In the rows, zero is written as 100.
X: rows in a few groups, each row roughly a mix of its group's directions:
X (74 x 16):
93,105,101,90,74,40,86,75,129,123,118,76,92,94,82,78
74,131,131,116,111,76,90,113,88,104,94,89,147,105,77,62
86,118,99,117,134,88,137,125,95,93,73,106,156,94,98,113
116,106,94,100,85,147,89,109,138,86,117,97,143,104,97,61
123,61,83,90,88,88,99,116,154,123,105,102,75,123,86,78
75,115,39,137,91,113,127,103,113,101,120,106,101,84,121,112
124,98,161,70,112,84,79,108,85,118,109,98,105,138,90,104
105,78,81,105,123,128,88,155,111,119,112,107,86,134,91,71
96,128,116,53,96,73,61,93,73,112,112,73,72,108,89,94
91,108,120,137,118,112,109,120,69,118,133,124,108,133,123,128
115,75,108,112,116,137,92,156,114,110,96,103,105,135,90,70
96,84,117,124,140,137,92,147,61,105,95,107,105,116,103,92
80,92,83,106,75,94,86,67,78,91,84,96,36,76,99,99
111,110,131,114,116,136,94,129,94,106,131,112,146,133,108,93
102,109,146,76,103,112,52,95,57,95,102,89,80,111,90,79
103,135,96,82,117,77,108,128,110,129,140,93,135,130,106,120
81,140,81,84,81,76,104,49,90,85,108,96,99,67,110,124
112,72,121,115,126,105,96,157,105,127,99,100,103,139,88,81
123,79,125,90,98,163,69,103,81,85,106,111,77,114,108,88
114,60,126,120,131,115,96,151,94,119,91,104,100,130,93,84
85,144,92,89,73,94,105,49,91,73,100,95,113,66,110,119
56,144,91,129,110,117,104,125,60,91,89,118,93,119,100,93
109,124,122,98,125,105,101,134,97,120,136,104,146,137,108,109
151,50,110,72,91,118,88,79,126,100,112,91,91,87,110,111
63,154,122,121,107,89,107,110,72,91,86,106,137,114,90,88
95,89,83,109,86,137,65,93,74,103,128,88,47,89,115,90
78,147,121,113,116,124,97,113,52,85,97,95,136,97,109,106
102,90,145,125,114,130,104,94,56,74,72,104,121,83,111,115
105,124,94,99,111,136,94,128,117,95,123,94,162,108,101,75
102,129,99,79,62,51,111,67,139,105,106,84,111,96,93,106
137,66,95,75,73,116,89,67,119,101,119,95,61,91,116,120
91,120,135,102,129,131,72,121,47,96,111,99,118,111,103,88
110,87,141,133,118,138,103,121,85,101,114,127,132,129,112,102
104,118,122,101,129,86,112,131,90,128,131,108,133,138,111,129
98,91,54,124,101,88,148,106,142,103,94,109,123,86,109,120
134,97,135,74,97,115,125,87,116,79,78,128,127,120,104,133
150,55,108,70,92,106,105,76,134,99,105,95,101,85,112,124
99,109,127,80,78,81,74,95,114,107,102,115,76,144,70,59
98,79,78,85,108,38,102,91,113,135,118,102,64,102,96,112
111,109,116,86,110,69,140,102,127,94,70,118,148,113,90,121
86,137,84,87,74,102,104,47,92,70,99,99,104,63,112,118
100,118,108,52,100,99,59,94,86,84,84,67,97,81,77,65
121,58,122,114,118,99,99,147,117,127,94,100,97,135,86,81
135,74,91,72,98,80,135,88,144,100,85,115,103,104,103,137
135,62,98,90,107,159,98,97,92,84,103,106,85,89,125,127
86,143,131,101,103,101,121,108,86,80,73,132,132,135,90,107
129,63,78,86,87,85,103,71,129,111,119,76,87,64,117,125
100,149,125,94,62,89,111,73,115,81,92,82,143,93,97,104
83,129,138,104,105,69,93,109,101,102,90,95,149,114,73,65
144,56,126,78,110,95,96,92,131,102,100,82,138,81,98,97
65,138,109,124,103,131,82,116,53,89,99,112,89,120,99,80
92,82,75,94,74,87,95,66,105,82,67,91,52,64,91,91
118,103,142,106,85,128,79,107,100,114,143,114,102,149,108,92
80,144,126,105,98,89,106,71,60,82,93,91,130,76,111,127
78,95,46,143,88,122,127,93,113,87,95,111,95,70,115,103
104,79,122,104,122,48,103,131,105,145,108,93,97,130,88,102
113,111,126,106,66,138,108,71,109,59,73,96,130,81,104,98
91,129,80,79,69,68,108,45,112,89,106,95,96,71,105,119
75,134,125,111,99,134,81,115,61,83,94,121,91,135,92,78
108,77,93,144,108,121,141,115,128,100,101,128,138,106,114,115
122,60,118,116,69,85,117,78,131,113,100,123,64,122,103,117
101,97,81,109,133,96,147,122,107,93,72,110,141,87,108,135
84,94,61,113,120,62,144,101,102,104,74,104,100,74,106,135
94,124,64,80,65,105,102,48,117,74,104,102,91,69,108,106
90,107,69,78,93,40,102,69,114,122,120,98,72,90,99,116
66,110,58,139,93,100,115,89,77,103,110,110,62,85,121,124
60,127,97,119,95,108,69,118,69,105,110,103,68,121,87,59
101,88,149,114,126,51,107,119,79,129,95,91,114,116,94,116
120,57,89,103,116,159,78,114,83,95,109,95,75,85,118,98
109,104,133,107,134,130,99,131,86,97,105,108,158,117,102,92
100,123,132,92,97,52,118,88,122,100,87,96,155,102,83,98
115,99,130,97,70,146,61,90,104,91,123,100,91,120,96,62
76,114,88,123,121,147,97,134,57,88,90,120,85,116,105,95
85,123,131,94,114,97,70,104,39,113,120,97,73,119,106,109

one row of each group, then the others: which group is each in?
129,63,131,118,69,111,109,87,136,108,112,125,86,134,104,103
L
106,104,133,89,101,141,80,116,84,85,88,131,84,147,88,76
E
97,85,74,100,127,107,87,154,108,130,121,105,80,135,92,78
H

115,102,81,84,86,68,143,76,133,99,91,111,102,97,110,150
E
100,107,54,93,84,163,89,101,115,72,105,112,91,94,105,77
H
106,111,142,86,87,57,87,83,122,108,103,84,140,104,77,72
E
94,138,128,82,77,59,116,82,120,96,86,122,114,136,80,102
E
124,56,113,117,105,150,97,134,115,93,82,109,99,119,94,75
H
92,96,84,119,144,97,133,133,95,98,77,98,149,80,104,115
E
